In the data rows, the value 128 means zero.
Here are some points, each followed by its number:
(88, 8, 90, 96, 136, 159, 171, 176) 0
(89, 66, 103, 91, 125, 117, 141, 80) 1
(82, 138, 168, 82, 126, 54, 73, 124) 2
(133, 0, 80, 91, 142, 165, 134, 185) 3
(197, 161, 65, 196, 162, 150, 87, 8) 4
(78, 35, 142, 61, 141, 68, 144, 171) 5
(116, 228, 116, 146, 130, 89, 141, 150) 6
(116, 83, 103, 124, 134, 132, 160, 139) 7
(89, 12, 98, 155, 221, 90, 157, 94) 8
(118, 122, 142, 132, 145, 163, 150, 135) 9
(132, 62, 106, 97, 154, 144, 175, 174) 10
(153, 161, 109, 130, 129, 120, 87, 37) 11
(53, 34, 38, 174, 121, 68, 189, 98) 12
(127, 0, 32, 105, 205, 98, 120, 116) 13
(105, 107, 125, 117, 144, 115, 128, 132) 14
(151, 130, 164, 81, 115, 112, 129, 180) 15
(169, 207, 143, 172, 152, 79, 187, 99) 16
(217, 78, 116, 128, 120, 120, 126, 231) 17
(145, 146, 96, 76, 197, 217, 18, 44) 18
(181, 222, 115, 186, 127, 85, 130, 137) 19
(127, 167, 78, 111, 160, 26, 143, 63) 20
(210, 198, 113, 243, 67, 152, 127, 172) 21
(176, 175, 128, 168, 131, 144, 140, 95) 22
(25, 255, 79, 76, 57, 90, 1, 47) 23
Which three points above are nearest to each new point by angle? Their numbers follow each, nearest first.
(141, 152, 139, 182, 166, 113, 159, 128) 16 19 22
(122, 90, 143, 162, 105, 102, 139, 120) 12 8 7
(161, 150, 154, 84, 116, 255, 122, 54) 18 9 11
(183, 151, 144, 154, 107, 156, 150, 188) 21 17 19
(126, 76, 152, 148, 143, 105, 152, 107) 8 12 7
(46, 121, 114, 74, 85, 120, 147, 231) 5 0 15
(137, 113, 111, 101, 138, 160, 99, 128) 18 3 13
(130, 102, 132, 111, 120, 58, 139, 98) 20 1 2
(91, 129, 135, 190, 116, 121, 139, 111) 12 21 16
(119, 145, 129, 96, 132, 172, 92, 146) 18 23 15
(154, 126, 131, 151, 129, 153, 128, 136) 21 22 17
(133, 148, 121, 164, 102, 132, 169, 152) 21 19 16
(154, 155, 158, 123, 119, 255, 120, 48) 18 22 9
(139, 121, 121, 182, 149, 98, 140, 181) 17 21 19
(131, 112, 154, 120, 124, 186, 94, 57) 18 11 4
(73, 210, 157, 133, 118, 77, 55, 84) 23 2 6
(88, 82, 104, 103, 225, 64, 162, 154) 14 8 5
